One turn moves each row of this set onto another row. After a few examples, where does it send each row asked below?
q_457: [ 28  -9 -21 -18  -4  13   1  13  35  33   5   0   1   0]
q_717: [  5   2 -14  20 -21  25  17  11  20  41 -15   2   4 -15]
q_738: [  5 -24  31  29   8   5  11  -5 -26  -7  -5   3  13  27]
q_455: [ 31   9 -18  -6 -15  -3  28   1  24  -4   5 -29   8   7]
q_600: [ 16 -22  33  35  11   7   1  -2 -26  -7 -12  10  11  19]
q_99: [ 25  24 -19 -17   8  10  -1   5  33  28  16  14   3  -2]
q_871: [  9  16  13  36  19 -19 -11   1 -35 -19  15   0 -19   4]
q_967: [  7  30  20  13  -5 -25 -34  20  -7   5  -4  24   2   0]
q_397: [  3 -15 -10  16   0  37 -11   6  13  17  43  -4  15 -10]
q_44: [  2 -33  22  22  -2  -6  12  12 -27 -18  -7 -11 -13  18]
q_372: [  0  -1  -6   2  11  16  -7  -7  12  14  48 -20   9 -22]
q_908: [  0   9 -15   8 -23  14  23  16  21  27 -16  -4 -12 -25]
q_478: [  0  27 -16   7 -12   1  18   5  18  28  -5 -10 -15 -30]
q_367: [ 11 -14  16  10 -20 -27 -35  30  -7  12 -16   0  -5   1]
q_208: [  2 -15   6  10  17 -18  -7  14 -26 -21  -7  -8 -40  -2]
q_758: [ 13 -13  31   7 -10 -24 -29  12  -3  19 -20   6  16   4]
q_326: [ 23  21 -28 -16   1   7  -2  18  33  20  17  10 -12  -5]
q_319: [ -2  -2   8 -13  -5  32  16  20  20 -13  20  -1  -2 -27]
q_893: [ 32  15 -33   8 -14  -6  13   0  18   4  22 -32   3  10]
q_202: [  1 -16  -1   6  -9  48   4  24  19  -1  25   8   9 -13]
q_842: [ -3  -6  10  25   1 -17   5  15 -32 -27   9 -12 -30  11]
q_3: [ 13   8  24  43  22  -3  -9 -10 -32  -8   9  14   6  16]
q_164: [ 14 -32  28  24   1  -5   7  13 -26 -19 -17  -5 -12   9]
q_848: [  8  10  11  13 -16 -28 -38  35  -8   2  -7  12 -15  -2]
q_863: [ 32  20 -36  21 -15  10   8   5  17   5  25 -13  12  18]
q_177: [ 32  15 -12  -1 -18  14  32   5  26  -7  -1  -9  18  14]
q_265: [ 10  15  33   8  -2 -23 -31   5  -4  15 -13  20  19   4]
q_93: [ 32  21 -23  15 -17  23  20   7  22  -2  11   0  19  20]
q_58: [  7 -37  21   9  12   1   1  10 -20 -14 -25   1 -18   8]
q_120: [  1  30 -19  17  -6   4   9  -7  16  42   5  -7  -1 -24]
q_424: [ 25   0 -28 -18  -6   9  -1  24  33  24  10   1 -13  -3]
q_350: [  5  15 -18  25 -12  18   9  -4  17  49  -1   0  10 -16]
q_595: [ 10 -25  26  22  22  14  -6  -5 -22  -2 -18  21   7  19]
q_962: [  7   6  13  34  33   4 -19 -12 -28  -2   5  24   0  15]
q_795: [  2  13   2  26  29 -15 -20  -2 -31 -13  12   6 -29   3]
q_353: [ -3  19  12  34  15 -13   0   0 -33 -22  21   3 -16  14]
q_413: [  1   8  25  37  19   0   2 -13 -31  -9  12  12  10  24]
q_833: [ 27   5 -15 -17   5  12   1   3  35  36   8   7  10   2]
q_979: [  9  -8  16  25   5 -20   0  15 -31 -26  -1 -11 -31   0]
q_926: [ -3   6   5 -16   8  12  10   0  16  -5  35 -19  -2 -33]

q_962 moves to q_595
q_372 moves to q_397
q_738 moves to q_44
Now these:
q_871 moves to q_3
q_758 moves to q_367
q_478 moves to q_120
q_99 moves to q_833
q_863 moves to q_93

One turn moves each row of this set onto another row. After a few examples, where does it send each row asked below?
q_203: [ 21 -10 -25 -17 -28  -6 -15  12 -23  18 -20  19  30 -43  14  11  33 -22
   5  40 -28 -19 -16  17  -3 -23 -35   6   3 -16 -13  22  13]
q_229: [ 31 -30 -25   4  -8  -3 -26  23 -18 -35 -16  35   2   0 -17  23  38  11
  36  27 -21 -10  16  18  17 -40  -4  -2  34 -24 -10  39   2]
q_49: [ 17  -8 -36  23  10 -23 -29  50  -2 -25   1  31  -7 -12  -5 -12  32  10
 -12   3 -16 -20   6 -12  43 -22  -8 -10  15  -2 -28  37  -7]
q_124: [ 11   3 -22 -29   5 -15   6  -8  -1  35 -13 -13  31   2 -34  -8  -6  -8
  -4  -7 -32  29  -1 -25  43 -21 -38  28  23  -1 -39   1  -1]
q_233: [ -4   9 -14 -10 -32 -30 -19 -19 -32   8  12 -29  -1 -23  13   8  29  36
  15   9   6   2  -7 -15   5 -23 -31 -11  16 -22 -28  -5   7]
q_994: [ 43 -27 -23 -20  24 -21   1 -15  11  21 -34 -29  36  12 -50   8  55   6
  -3  27 -21   0  14  33   2 -10 -10  16  37  -3 -35  29  23]
q_460: [ 32  -9  -5 -37 -13 -42 -11  -2   7   2 -29  10  25  10 -52 -19  17  17
  18  13 -14  -1  29  -4  23 -24 -23  39  69  19 -56   5   7]
q_864: [ 19 -11 -40 -10   8 -36   6 -21 -10  -3   4  -6  32  22 -30  -2  57 -27
  -6  24  -7  -4  23  -9  19   2 -16  -1  21  38 -60  34 -14]
q_165: [ 31 -12 -26 -26 -28   9 -19   9 -23  10  -5  36   7  -9   3  27  32  23
  42  26 -26   8  -9 -18   8 -41 -27  25  40 -32 -20  26   1]
q_773: [ 20   6 -19  -4  -4 -21   4  16  -9   8 -29 -21  -7 -31  -2   1  54  42
   7  39   8 -25  -5  15 -15  -1 -29 -26  37 -23 -46  16  12]
q_103: [  8   2  -5  -9  -9 -37  -4 -19 -24  -3  -7 -16 -16 -21 -28 -31  38  10
  31  19 -18 -29  -3  17  -4  25 -19   1  35  22 -24  -3   2]
q_964: [ 25 -33 -31  11   3 -13 -21  11 -20 -55 -18  25   7   7 -26  16  36  -6
  32  10 -12 -12  26  18  27 -29   4  -5  22  -3 -22  30   4]
q_821: [ 15  -9 -33  17  -3  -6  14 -51 -20   3 -21 -21  -8 -29  -8  -1  24  22
  34  16   5 -10   6 -15   6   1 -27  -4  27 -21 -38  13 -11]
q_47: [ 35 -26 -16 -22  47  -6   3   5  -2  23   0 -31  34   3 -11   7  28  29
  13  -6 -37  23  12  -1  33  -8 -32  22   4  -2 -39  20  22]
q_268: [ 34 -17 -39   2 -33  22  15   4  12  23 -17  28  10 -20   6   8  23  33
  12  30 -24 -23   1  -3  15 -36 -13  18  12 -27 -40  40   9]
q_423: [ -7  -9 -44 -17 -10  -4 -43  19 -30 -21 -23  22   0   7 -34 -12  22 -22
  18  12 -23 -23  -7 -15  28 -25 -11  17  30  14 -41  36  17]
q_724: [ -5 -44 -33  16  -5 -17 -29  19  -9 -15   0  12  18 -20 -19 -15  18  23
   8  -7 -23 -30   5   0  35 -43  -3  21  -7  -9 -24  23  44]
q_592: [ 33 -10  -9 -16  -1 -60 -11   4  23  23   1  -4  32  14 -34   2  45  13
 -44  14 -11  18   9  23   4 -31  -7   5  35 -21 -15   7   9]
q_789: [  9  -6 -38   8 -12   1 -19  44 -10 -16  11  34   0 -11   9  -7  23   4
 -14  13 -30 -18   4  -9  35 -33 -12 -14   1 -16 -29  29 -12]
q_730: [ 20  -5 -44 -17  -7 -47  -3 -24 -14   7   4  -2  27  16 -42  -9  59 -24
   2  25  -8  -8  13  -2  24   8 -18  14  16  35 -47  29 -23]
q_740: [ 41 -11 -29   8  32 -65  18   8   7  -4 -13   9  26  -6 -31  21  29  19
  43  12 -15  -5  33 -21  29   3 -37  -3  30  -5 -44  31  16]
q_808: [ -6 -13 -46 -15 -10  12 -31  11 -37 -13 -21  20  10 -10 -13  -1  20 -29
  24  25 -36 -26 -11  -3  23 -22 -24  12  12   1 -28  38  12]
q_435: [  5   6  -2  -2   3 -34  17  17 -21  -3  13 -14  -7 -25   6 -16  17  29
  10   9  -9 -22  -1  18   0  20 -22 -27  20  10 -47   2  24]
q_836: [ 20  40 -28 -17  -3 -56  -3   8  14  21 -10 -15  25   7 -25  23  31 -10
  -8   9  -5  27   5 -13  38 -17 -31  -6  32  -8 -20  27  -9]
q_880: [ 27  -9 -18   4  38 -73   3  19   6  -7 -11  14  33 -10 -35  18  37  24
  31  13 -14  -7  26 -12  34   9 -42  -1  31  -7 -30  18  14]
q_386: [  7 -52 -28  12   1  -5 -29   9 -17  -8  -6  29  14 -28 -13 -12  18  19
  15  10 -38 -30  -3   8  23 -39 -14  26   0 -29  -6  21  26]
q_249: [ 43 -18  -8 -36  -8 -37   4   2   6   4 -26  15  25   6 -49 -27  10  11
   5  12 -21  -9  28   2   9 -29 -22  31  66  16 -69  -2  11]
q_957: [ 48 -32 -18 -26  28 -18   2 -14  12  19 -32 -16  23  25 -39   6  54   7
   1  31 -30   7  13  29  -1  -7 -13  24  31   2 -28  32  18]
q_996: [ 24 -31  -7 -10   8  -5  -1 -20 -26   2  -8  -4  -9 -16   6 -13  17  37
  -1  16  -5  -5  -1  -4 -31 -14 -23  -6  54 -32 -52 -10  14]
q_545: [ 17  -1 -16  26 -17 -33  28 -12 -18   4  13 -13 -17  -9 -27   3  34  32
  40  15  12  -6   3 -13   2  -5  -5 -20  51   3 -36  30   1]
q_344: [ 23  29 -24  -9  -9 -51   9  17  18  25 -11  -9  25  10 -35  24  31 -13
 -11  17 -16  24   5 -17  39 -19 -31 -12  24  -8 -16  21 -13]
q_92: [ 40  -6  -8 -16  -5 -51  -3  43   3  15  23 -19  37 -13  -3  -8  51  37
 -14   8  -7 -12  23  10  30 -28 -22   1  10  26 -55  21  12]
q_347: [ 35 -12  -7  -7 -10 -42  -4  24  15  13  22 -21  36  -5   0 -12  42  42
 -15   1  -4  -3  34  -8  36 -37 -12   9  16  26 -59  27  13]
q_210: [ 37 -14  -4 -16  -6 -59  -5  11  26  30  -5  -6  23  20 -27   7  42  13
 -43  25 -21  13   4  14   0 -37 -11   6  32 -16  -9  16  21]
q_42: [ 19 -18 -29   3 -40  -2 -17  19   1  -3 -26  36   1 -16  -9 -14   7  -2
 -10  26  -9 -20  -3  14  19 -59   0  21  40 -13 -27  47   6]
q_304: [  4  -6 -11   0 -18 -20  34 -15 -19   5   8   6 -13  -4 -21 -27  -3  20
   1   8   3 -10  -5   2 -11  -3  -5  -8  54   3 -61   3  17]
q_429: [ 13 -19  10   5 -21 -49 -13 -15 -24  11  26 -18 -14 -21 -17 -22  33  41
  23   5  -6 -10  -6  -8  -8 -16  -9   5  44   4 -13   0  17]
q_990: [ 35 -21 -19 -24  49  -7  -8   4  -4  19   2 -37  37   8 -17  13  31  28
  10  -9 -39  16  18  -8  24 -12 -28   7  17  -4 -46  13  29]
q_361: [ 16   9 -33 -23  15 -19  -1 -23  12  34 -11 -17  26   1 -31 -14  -2  -1
  -9 -13 -33  16   4 -30  43 -16 -33  30  30  -4 -41   7   0]
q_470: [  4 -37 -15 -15  17 -72 -12 -14 -15  20  10  11  46  -3 -16 -12  13  -7
 -26   9  -9  -5  -6 -15   4 -17 -32  25  28   4 -42  11  41]
q_775: [ 32 -19 -30 -18 -26  21   0  10 -12  -5  -1  35  16   0  11  12  31  -1
  -8  35 -44 -14  10   7  -8 -20 -15 -14   6 -22 -40   4  -8]
q_951: [ 11 -36 -17 -13   6 -76 -16 -20 -17  24  26  12  35   0 -12  -5   9   7
 -12   1 -11   5   1 -25   9 -23 -29  31  21  -2 -34  11  37]
q_431: [ 24 -21 -31   0 -11 -10 -13   1  -7  12  -4  43  10 -39 -10  -2  44  10
  17  25 -39  -8 -10  -5  17 -17 -31  22   9 -39   6   4 -24]
q_53: [ 23 -31 -19   6 -18 -26 -30  15  -8 -17 -27  27   5 -18  -8 -19   3 -12
 -15   7   4 -18  -5  17  19 -54   3  25  45   4 -28  41  22]
q_37: [ -3   9 -24 -16 -37 -23  -9 -19 -11   7 -17  -7 -12 -13 -30 -25  46  25
  -9  31  -6 -21  -6   6  -7  -5 -21  -5  30 -20 -33 -22 -21]

q_386 moves to q_42
q_740 moves to q_92
Now these:
q_990 moves to q_592
q_53 moves to q_423
q_431 moves to q_268
q_470 moves to q_460
q_37 moves to q_821
q_103 moves to q_545
q_210 moves to q_124

One turn moves each row of this set onto another row. After a few examples, where does it send each row asked below?
q_98: [ 22   8  43 -35  41  12 -19  -1 -26  27  -6  41  51 -22  18  -3 -19  16
  35   0 -20 -11  -3 -21  -7  -1  26 -47  -1   6 -22  26 -35  -1  -7]
q_857: [ 20  31  39   1  55 -20 -59  -5 -44  23 -16  34  47  10  31   3  -1  38
  -7   4 -25   1  -8 -18   0  13 -15 -41  18  21   5 -10  -7 -23   0]
q_648: [ 23  11  29 -21  50 -42 -30  18 -16  22  15  -9  33 -27  -3 -11   8   0
  24  12  -2  35  22  -7  -9  12 -29 -45  18  19  -7   5   4 -26 -24]
q_558: [ -1 -21  39 -38  50 -12 -42  -6 -56 -15  13 -12  56 -36 -13  -2 -19  32
 -45   4 -12  11 -21 -50 -30 -10 -14 -47  25 -20 -17 -12  17 -35 -23]
q_705: [ 19 -12  42 -22 -10  14 -28  23 -30 -13  -2   4  33 -11  25  16  14  -5
 -29   2 -16  13  -4 -21  -3  38 -40 -30   1 -23  -6 -22 -19  -4 -23]
q_214: [ 46 -53  36 -16  31  29 -47  -1 -44 -18  18  21  44 -14  -1  -5 -34  10
 -18  -4  -3 -14 -20 -47 -67   4  -6 -37 -11  20 -25 -12 -15 -24  -5]
q_831: [ 20 -43  39  17  26  23 -55  30 -38 -17   9  14  57 -50 -43   4  -7  -8
  -3  -5 -14  -6  -5 -26 -26  -7   9 -64 -20  14  12  -2 -30 -41   7]
q_611: [ 39 -34  32  10  26  22 -32  18 -41 -23   5 -11  49 -36 -42 -20 -28 -12
   5  -4  -5   9  16 -37 -29  16   9 -66  23  26 -27  17 -12 -43 -13]
q_565: [ 27  -1   2 -33  22  22 -16  19 -36   0  -9  32  61  -2   6  14 -12  14
  21   4  15 -17 -24  11 -52  -7  19 -34   8 -15 -17   6 -14 -16 -12]
q_471: [ 44 -29  26   0  43   9 -43  13 -30  39 -15  11  53 -21 -11  18 -32   8
 -54  10  -3  22   4 -53  10   4  -3 -33  -6  -6   5 -10  19  -9  12]
q_865: [ 16   5  17  -7  17  -8 -39  20 -32   5   4  -5  66 -11  -1 -10   1  24
 -32  -3 -13 -11 -14  46   5   3  -8 -66 -10  13  29  -7   6 -22   2]
q_548: [ 27   3  26 -47  10 -13 -45   8  -6  14  37   1  58   8  26   3   3  12
 -23  16   8  16 -22  -2 -46  22 -11 -42  -5  -1 -20   3  23 -10  -3]
q_965: [ 61 -15  44  -6  34  15 -60   2 -56  -8  -8  28  66 -37  -4  15 -38   7
  -4  -3 -12  -2 -15 -69 -37  17  -6 -60   9  18 -16   4 -30 -12  21]
q_619: [ 29  10  19  -9  36 -10 -37   8 -33   9  16   0  58 -44 -50  -2 -41  27
 -23 -12 -14  22  -1 -45 -15  27   9 -23  19  13   7 -27  31 -49   2]
q_239: [ 43  -1  28 -16   4 -17 -18   8 -23  24   9  25  73 -14 -27 -15 -28 -10
  43  21 -14 -16  11   4 -30  -2  -2 -40   4  -4 -30  11 -13 -19 -26]
q_714: [  9 -50  43 -20  32   6 -38  11 -40   1  16   2  61 -19 -24  35 -15  -4
 -43  -7 -54  45  -8 -11   0   8 -19 -43   4   2  -7 -18  -1 -25 -13]
q_409: [ 11  64  57 -10  26 -16 -40   6 -45  16   5   4  38 -15 -14  -6 -43   8
 -33  -9  18  -2  -7 -32 -26  14  -1 -28 -11  19   7 -11 -13 -28 -24]
q_340: [ 13 -12  48 -18  21  16 -43  18 -42  12 -19  14  70 -23  -6   3 -19  12
  55  -8 -13 -33 -23  24  -1   1  -2 -46 -10   3 -13 -10  -6 -27  -9]
q_666: [ 39  23  42  19  13  17 -49  22 -14  14  -2  -6  22 -31  15  -1 -37 -17
 -24  -6 -14  10  -7  -4   1  21   1 -34 -17  -9  23 -21   8   4 -21]
q_357: [ 16  28  40 -29   6 -18 -17   9 -63   6  26 -20  21 -18  -9   8   4   3
 -17   3  -9   5 -16 -27 -17   0 -30 -56  14  -8 -18 -25 -32 -54 -30]

q_558 moves to q_714
q_965 moves to q_611
q_357 moves to q_705
Now these:
q_340 moves to q_98
q_548 moves to q_865

